In the rows, 128 means zero.
Rotation paths and how fast each direction turns (degrees a step):
Each turn is a multiple of 5 degrees from 10 to 175, or 0.
Each row of a path follows its step; steps can be skipped.
Rotation 1:
step 4: [132 145 128 130 126 119 130 120 116 144 141 139 122 117 117 120 130 127
 133 133 124 131 117 136 115 134 115 124 130 139 128 120 114 122 145 134
 129 129 142 129 144 129 117]
step 6: [117 131 117 120 123 110 128 136 132 130 139 135 123 139 130 114 118 128
 128 118 119 138 119 123 118 148 120 131 110 126 135 132 120 125 119 132
 146 132 132 133 131 122 115]
step 7: [130 126 115 125 123 129 126 131 134 132 134 140 131 133 131 136 116 107
 135 117 117 136 123 131 115 142 118 122 143 133 134 129 134 128 133 116
 120 141 119 129 123 153 123]
step 12: [120 134 125 137 132 126 130 125 136 154 128 130 131 128 125 126 120 123
 122 125 133 136 134 118 118 150 115 139 130 129 129 128 118 130 136 132
 132 112 131 137 123 155 129]
step 23: [141 139 125 125 134 121 134 127 136 143 138 136 142 131 126 125 113 128
 119 132 112 143 126 124 138 136 121 130 112 145 137 128 132 138 121 141
 128 135 128 121 132 141 118]
step 24: [131 111 127 105 141 135 146 129 122 133 139 131 127 129 131 125 119 115
 120 123 133 124 129 116 115 140 136 124 134 140 134 125 136 130 123 127
 133 133 110 124 129 138 138]
step 28: [122 128 133 134 138 115 134 120 149 129 136 145 119 133 128 117 117 127
 136 122 136 140 128 127 129 133 126 132 126 126 134 128 140 132 146 132
 118 147 129 117 135 147 128]
step 30: [130 115 122 131 137 103 126 121 127 133 135 135 125 114 138 133 126 116
 132 129 129 131 137 131 122 130 118 119 130 137 138 122 139 132 135 136
 146 146 126 128 108 124 131]
step 33: [131 126 137 133 135 119 139 124 116 129 137 137 124 126 127 134 125 143
 137 114 132 126 136 129 120 138 114 139 124 135 140 139 129 120 128 133
 129 122 145 119 136 152 132]
Speeds:
[132 129 125 129 129 132 129 127 128 129 131 129 127 125 125 126 126 129
 128 128 127 126 127 131 127 131 131 126 124 123 132 129 122 125 128 127
 129 129 125 127 127 120 128]
155
[126 133 130 130 131 130 125 128 131 124 130 124 126 128 124 128 127 122
 125 124 130 129 127 128 127 130 127 130 129 128 131 122 129 129 127 127
 132 129 128 124 128 128 129]
20
[126 128 131 126 130 129 124 124 125 130 130 126 124 132 127 128 130 130
 124 130 128 127 127 129 127 125 123 131 131 123 130 133 127 128 128 130
 126 130 130 124 130 126 124]
65
[129 120 129 127 127 131 128 126 130 128 128 131 127 128 125 129 124 129
 128 127 130 129 132 126 124 126 128 125 132 125 128 125 133 125 128 123
 126 132 128 126 126 128 128]
170
[122 129 127 126 128 124 128 125 129 133 131 127 129 127 131 126 123 128
 123 131 125 130 130 127 126 124 134 126 128 129 131 125 129 126 128 130
 130 125 127 128 128 128 127]
60
Rotation 2:
step 1: [128 124 128 126 132 123 128 129 132 113 125 129 123 118 123 128 115 141
 128 128 142 118 126 133 128 125 129 134 133 141 118 132 115 128 107 113
 122 142 128 126 124 135 117]
step 3: [115 140 131 133 131 121 128 148 125 129 133 123 126 116 125 115 125 131
 128 136 125 115 127 117 135 131 123 128 120 132 123 147 121 128 125 129
 128 129 129 111 142 118 133]
step 9: [119 139 126 126 127 123 110 138 123 122 140 132 130 117 134 116 123 127
 126 119 144 132 119 122 123 131 129 130 133 127 139 147 118 132 117 119
 125 133 124 130 133 129 140]
step 14: [125 130 124 137 128 122 122 135 125 115 127 134 133 121 131 125 132 135
 128 120 151 120 132 146 126 126 128 130 110 140 121 130 122 119 120 116
 126 132 119 125 138 126 131]
step 15: [131 132 141 131 134 129 130 141 125 114 142 125 127 125 131 108 117 136
 120 130 130 120 131 117 122 117 131 117 135 137 126 138 131 130 120 124
 124 128 117 120 119 117 140]
step 16: [115 134 126 131 129 116 129 130 131 121 136 123 130 114 117 128 121 127
 118 120 126 134 119 115 136 130 124 130 125 124 113 139 107 116 123 132
 116 128 136 120 131 126 130]
step 27: [127 132 133 127 133 131 131 128 115 122 134 135 127 120 130 129 123 138
 114 125 145 120 125 138 118 117 128 123 135 135 120 123 113 123 109 117
 120 131 126 118 122 133 136]
step 31: [131 128 124 127 140 114 139 142 123 112 137 132 124 124 131 114 119 133
 130 130 125 128 120 136 126 132 134 124 124 132 132 123 118 121 104 131
 120 126 124 129 137 123 141]
step 33: [123 127 128 127 135 125 128 133 121 123 126 120 126 116 109 133 113 130
 125 127 140 120 139 121 132 126 117 115 125 132 123 123 120 120 122 119
 127 122 123 110 118 114 123]
Speeds:
[132 130 125 127 128 130 134 130 129 125 127 129 128 126 132 127 131 131
 128 136 128 124 127 124 129 128 126 127 131 127 130 127 128 129 125 127
 129 127 127 128 127 126 122]
155
[125 127 124 129 128 122 132 130 127 124 129 129 130 129 127 126 134 130
 132 126 126 131 130 132 127 129 126 128 123 126 129 127 128 124 130 131
 128 124 128 130 129 129 127]
125
[133 129 127 131 131 130 128 125 129 123 131 126 129 127 133 128 124 128
 128 125 127 130 125 128 126 128 131 130 126 128 124 132 130 127 126 131
 127 124 129 134 125 125 128]
70
[124 128 128 126 129 128 126 128 128 127 128 128 129 125 131 130 126 124
 132 125 127 127 131 127 130 131 124 132 129 124 133 127 127 125 126 123
 129 130 132 132 125 125 125]
85
[129 127 122 128 128 130 129 126 126 125 124 124 131 128 127 135 130 130
 127 127 130 126 131 129 125 130 128 127 130 132 126 128 132 125 129 123
 128 130 128 127 127 127 130]
115
[126 130 129 126 129 124 127 128 129 128 130 127 131 125 126 125 130 128
 126 127 126 131 121 121 128 130 130 129 131 129 130 126 134 128 130 124
 130 127 126 129 130 128 129]
110
[126 128 125 133 129 122 127 128 132 129 124 126 122 130 129 130 130 128
 126 130 123 126 127 127 132 127 130 128 128 129 129 127 129 127 125 128
 124 129 132 128 129 124 132]
140
Rotation 3:
step 2: [129 114 121 130 126 131 133 131 126 131 124 117 124 118 121 119 127 121
 125 123 133 128 135 123 120 133 123 139 124 120 117 140 132 125 120 115
 134 138 112 126 114 128 144]
step 6: [113 135 130 127 127 124 120 120 130 127 116 131 123 119 138 143 125 129
 117 120 124 128 130 128 115 109 125 120 125 133 140 131 117 130 143 124
 135 124 134 136 132 124 132]
step 12: [119 137 124 113 132 129 122 112 130 122 124 129 122 134 131 128 127 138
 115 129 127 122 139 131 123 127 122 128 120 125 149 123 126 129 144 115
 138 125 128 119 125 127 138]
step 17: [125 118 142 133 133 141 123 122 121 132 138 132 131 126 134 136 135 138
 129 138 134 130 134 137 122 121 134 128 129 119 117 134 127 138 136 136
 138 109 127 115 121 125 134]
step 18: [130 136 118 120 131 132 130 130 131 123 131 129 111 134 131 127 132 130
 119 128 139 121 136 125 103 134 123 130 118 117 131 117 131 126 139 125
 140 128 131 132 116 138 137]
step 19: [128 138 126 131 127 132 135 137 124 124 130 126 119 116 136 126 126 126
 147 118 116 121 120 128 125 130 109 116 129 140 116 126 112 124 126 127
 139 124 125 128 120 124 131]
step 23: [123 125 132 135 132 127 125 112 125 137 129 115 136 130 134 131 136 132
 130 123 136 129 138 133 114 130 141 127 144 127 128 133 142 137 127 136
 140 110 118 131 123 136 131]
step 25: [133 133 126 120 117 126 125 118 125 130 126 123 128 120 138 130 124 125
 137 119 123 118 109 140 123 119 120 128 130 133 123 130 111 129 133 117
 131 117 131 128 132 107 132]
step 26: [124 148 137 131 131 121 133 121 117 133 120 124 128 124 135 130 122 130
 108 136 136 124 114 132 128 125 142 125 124 140 127 116 130 130 136 131
 120 124 123 135 126 137 122]
Speeds:
[127 130 131 128 128 129 129 128 125 127 133 125 128 132 131 126 131 130
 137 126 129 127 127 130 127 123 129 127 130 131 125 130 129 129 126 131
 125 130 129 122 128 127 128]
175
[123 125 131 130 127 129 127 128 128 129 131 126 129 125 131 128 132 132
 127 131 130 122 134 128 127 131 123 129 129 128 130 130 130 128 126 124
 130 130 130 129 127 132 128]
70
[126 125 124 125 126 129 132 129 134 128 132 122 125 123 128 130 125 128
 129 128 126 130 129 129 128 129 127 129 123 128 124 126 128 127 126 129
 126 130 125 126 130 128 123]
130
[129 123 136 131 126 126 129 127 129 125 130 125 129 128 128 127 130 125
 127 128 125 128 123 127 126 127 129 130 121 125 128 126 130 127 131 125
 127 126 132 127 129 127 130]
90
[124 124 129 129 124 125 127 133 125 124 126 129 130 127 127 125 126 129
 124 126 129 128 126 127 129 127 128 127 127 133 130 131 133 124 124 131
 127 130 123 127 128 128 129]
55
[129 130 128 132 123 125 129 125 128 129 130 131 122 124 130 127 127 131
 131 127 122 127 126 127 127 128 127 127 130 132 135 126 128 130 126 128
 129 128 129 128 129 125 126]
115
[132 130 129 124 130 126 127 131 127 129 126 125 126 124 128 127 128 127
 126 126 127 124 123 131 129 136 129 128 131 130 125 131 129 129 127 127
 126 130 133 126 126 127 127]
65
Rotation 4:
step 4: [127 139 136 126 126 128 127 129 131 138 133 136 148 134 143 139 123 127
 128 133 115 133 121 122 142 122 129 129 133 135 112 118 128 127 134 129
 128 135 132 120 112 133 125]
step 12: [126 125 110 122 125 129 135 119 125 142 141 132 129 133 124 124 123 126
 128 137 113 146 122 145 132 133 136 135 131 132 131 127 123 128 135 123
 138 136 119 123 121 123 138]
step 16: [134 132 130 121 132 132 123 134 127 134 139 135 136 142 131 129 121 115
 124 126 128 124 114 122 142 133 130 128 124 122 133 112 129 114 127 127
 126 114 107 124 121 133 128]
step 17: [123 145 125 130 138 127 134 132 129 143 130 145 134 143 129 135 125 109
 127 138 133 129 130 132 130 123 122 132 127 129 119 126 131 129 137 126
 136 136 139 123 112 124 122]
step 20: [131 122 128 132 120 131 128 112 120 125 127 122 121 141 132 131 146 130
 130 143 127 124 121 132 129 119 134 130 127 136 116 112 121 116 131 137
 129 136 115 117 126 126 125]
step 23: [113 128 124 130 118 139 143 129 129 144 123 129 145 134 136 129 124 120
 122 135 123 127 129 124 131 128 130 134 116 119 127 132 119 129 132 115
 132 146 128 120 123 137 134]
step 27: [123 134 125 134 124 138 113 137 131 126 136 126 129 138 129 114 115 125
 129 136 111 130 114 130 141 114 128 123 123 125 117 124 119 123 127 117
 121 126 124 142 129 132 120]
step 28: [133 136 120 120 132 136 133 118 136 123 126 137 134 140 125 125 127 118
 126 135 140 123 118 132 137 124 126 139 126 138 119 134 137 115 121 107
 124 134 119 122 122 134 130]
step 30: [133 136 111 117 136 126 131 126 134 132 135 147 130 148 118 123 127 116
 124 120 126 130 134 144 124 123 131 140 129 127 121 127 128 128 133 134
 127 127 120 123 116 125 133]
Speeds:
[126 129 126 127 129 124 134 124 131 126 128 127 127 130 129 129 127 132
 133 133 128 129 130 125 129 128 131 132 129 130 123 128 131 129 133 126
 129 130 127 130 124 127 126]
135
[128 127 128 127 126 130 127 132 125 125 130 124 127 131 134 128 129 129
 128 126 124 126 131 124 125 131 128 128 127 127 124 121 124 126 128 127
 125 128 127 131 129 126 127]
160
[124 125 130 129 130 127 125 129 135 127 128 132 129 127 130 127 132 124
 127 128 132 129 130 124 130 127 131 133 126 127 129 127 127 127 129 124
 123 126 127 126 131 130 126]
55
[125 132 128 133 129 127 130 130 133 129 126 125 128 129 125 123 129 125
 128 129 128 124 131 128 128 129 122 126 128 126 128 126 125 131 129 128
 129 131 132 132 130 129 127]
175
[125 127 125 126 127 124 130 132 126 127 129 133 124 125 124 128 128 128
 124 129 127 131 134 129 127 129 129 129 125 127 127 123 129 130 126 128
 130 131 129 126 126 128 133]
60
[129 127 129 127 129 132 132 129 127 124 131 126 133 129 128 123 127 128
 130 123 132 128 130 125 128 123 130 128 126 130 133 126 132 126 128 131
 129 134 127 127 127 129 129]
145
